Each row is where one point has got to under a steady rotation. How many ticks took it there?
The counts run from 0 to 356.
[ 98  77 125 129 100 125 130 152 105 139 154 149 165  97 158 116  94 101
 115  84 143 125 143 157 154 149 111 183 152 157 115  87] -> 308
[ 84 133 180 112 118 159 127 122 150 118 124 115  72 122 186 138 132 182
 155 102 100 110 133 140 149 123 162 125 130 120 179  94] -> 105
[114 142 125 164 156 148  99 103 155  96 117 148 127  67 146 144 146  91
  93 131  91 155 175 132 155 150 123 126 103 113 123 179] -> 68
[115 132 150 106  83 137 136 134  74 172 132 135 125 105 140 118 130  85
 111 112 139 108 157 137 170 166 147 104 120 156 128  73] -> 313
[113 125 149 141  96 116 172 156  97 141  85 130 101  95 109 106 170 145
 149 100 155  98 136 124 133 180 129 104  93 154 180 116] -> 270
[114 191 155 158 115 119 123 145 118 116 108 163 124  81 150 165 159 100
 138 140 103  97 160 115 152 106 116 140 113 155 138 186] -> 284
[ 79 133 133 124 108 152 115 166 129  99  90 101 153 123 137 107 151 151
 134 124 108 136 190 121 160 146  94 181 140 154 108 136] -> 74
[129 175 154 111 148 172 113 148  91 120 114 148  80 107 169 113 160 139
 154 103  84 128 137 170 127 128 142 102 122 125 182 151] -> 189
[128  91 169 104 100 160 117 144 130 158 107  95 159 125 162 160 139 111
 140  97 105  71 155 140 148 145  92 159 125 150 141 104] -> 226
[119  96  50 156 124 118 127 167 160 166 132 151 122  76 118 102 120 111
 115 131 116 123 126 100 117 129 143 122 143 108 159 167] -> 29
[113 123 174 140 185 122 128 140 100 143 155 166 129 107  86 120 110 113
 122 122 111 125 174 139 143 136 125 132 119 181 155 184] -> 172
[100 124  94 191 117 133 115 127 121 117 124 117 149  91 125 134 139 156
 101  91 135 173 174 142 148 160 130 186 167 126  90 120] -> 70
[ 95 125 120 149 158 137 104 159 180 126 113 128 167  81 127 128 159 144
 125 168  91 118 123 121 103 191 132 119 106 153 119 179] -> 263
[124 145 104  95 138 150 135 164  93  94 122 173 155  40 124 140 111 116
 140 160 127 100 116 132 122 131 157 121  98 126 162 139] -> 51
[145 146 134 160 142 117 149 128 104 154 119 163 115  94 109 134 189 141
 135  84 109 147 118 156  93 163 154  90 150  98 174 134] -> 275
[ 88 176 120 142  81  94 122 138 111 124 114 151 133  73 123 138 144 158
 129  96 153 129 149 127 132 125 170 187 141 117 129 100] -> 286
[106 149 121 168 116 131 126 132 145 129 104 160 130  74 122 114 178 113
 108 127 109 112  94 129 128 219 121 123 119 146 114 134] -> 180
[146 153 119 106 125 117  97 150 137 154 120 143 152  98 129 106 136  90
 150 141  77  92 173 151 142  76 155 143 118 116 184 126] -> 120
[ 90 185 125 112  92 130  89 108 135 142 138 115 167 106 156 113 117  99
 161  92 123 109 173 148 148 110 163 177 124 135 138 108] -> 204
[ 95 182  92 149  99 141 110 136 138  99 120 114 166 109 130 115 156 156
 159  91  98 150 144 145 133 151 149 191 129 106 119 117] -> 290
[153 122  88 126 133  90 137 182  89 176 111 129 142  99  95  95 145 139
 154 113 123  95 183 122 136  92 140 162 117 149 140 158] -> 34
[134 135 106 140  65 151 136 132 104 169  76  92 116  88  91 136 119 132
 129 140 154 117 147 109 175 137 150 107 168 130 155 115] -> 244
[ 74  96 119 129 161 139 102 140 183 151 161  82 164 102 144 121 115 148
 130 172 102 116 159 115 110 149 167 125 136 139 122 156] -> 346
[102 100 138 188 112 126 182 165  93 141 169 136 175 113 138 156  98 126
  91 114 138 103 156 107 103 132 147 117 138 163 132 129] -> 45
[124 139 112 171 115 148 157 162 101 162 131 174  62 136 134  99 128 143
 135  99  96  97 123 138 154 147 133 133 121 127 157  86] -> 102
[ 96 195 113 150 114 145 125  95 133 121 118 152 159  63 152 107 133  70
 145 139 117 114 152 125 151 132 162 120  87 133 151 159] -> 288
[116 111 132 173 114 156 170 144 126 117 113 138  69 128 144 183 111 145
 108 110  88 144 135 131 143 170 105 137 152 135 165 103] -> 322
[157 137 129 129 118 107 105 179 116 106 144 130  94 105 137 156 161 102
  86  94 113 172 146 162 150 150 179 121 150 142 151 157] -> 301
[192 154 132 135 140  94 124 158 118 165 128 122 159 108  89 141 191 125
 137 118  88 124 174 148 131 139 168 111 114 140 139 136] -> 38
[100  95 114 100 148 107  91 135 140 125 180 122 129  65 134 140 103  96
 113  95 156 160 148 129 121 162 178 157 118 135 125 147] -> 303
[153 161  97 144 105 132  79 133 112 193  95 149 115 101 107 133 163 131
 124 132  90  82 104 159 120 158 138 143 144 122 133 116] -> 12
[ 73 127 192  84 128 132 112 149 119 108 161  92 123 118 149 142 116 115
 110  80 132 145 160 108 143 123 171 127 109 135 151 169] -> 299
[ 94 134 179 100 143 152 110 112 104 130 117  94 151 104 142 122 156 160
 174  83 124 113 153 150  89 137 150 115 107 144 178 138] -> 273
[117 133 109 120 149 143 117 150 147 175 179 111 173 150 124 130 114 112
 141 126  60 113 168 124 106 131 172 128 108 123 125 141] -> 125
[109 139 147 131  95 130 103 158 107 117  98 127  99 132 104 101 174 109
  86 107 112 173 135 158 130 169 161 106 146 124 170  93] -> 80
[ 70  66 130 107 108 147 125 178 136 138 128 115 155 102 138 101 107 158
 148 133 141  82 129 112  92 112 127 158 145 150 172 118] -> 351
[113 123 152  88 137 126 136 164 138 120 118 164 128 102 148 136 145  72
 128 135  74  98 163 142 167 167  77 150 103 161 130 129] -> 310
[154  92 165 121  88 124 158 153 131 158  87 144 117 116 133 167 157  96
 119 111  92  76 134 136 177 173  96 131 106 121 141  96] -> 227
[132  98 169 189 137 125 143 147 169 138  96 137 127 138  84 128 151 136
  86  96  78 111 147 130 144 120 116 139 117 116 185 126] -> 253
[ 85  94 144 125 102 121 167 174 126 144 173 118 108 149 134 139  79 131
 114  93 116 128 145  95 153 142 181 137 135 138 146  97] -> 213
[ 63 124 155 168 113 101 154 117 104 130 147 165 137  76 140 147  99 142
 128  87 149 103 137 102 122 110 129 160 149 123 142 133] -> 282
[ 68 110 172 157 141 144 149  92 148 132 139 128 154  96 168 150 137 127
 132  70 115 127 138 125  97 130 121 113 151  97 153 150] -> 278
[123  72 124  79 129 150 109 159 116 156 144 134 174 107 146 131 103 125
 147 104 109  82 146 150 128 131  94 185 136 120 122 120] -> 225
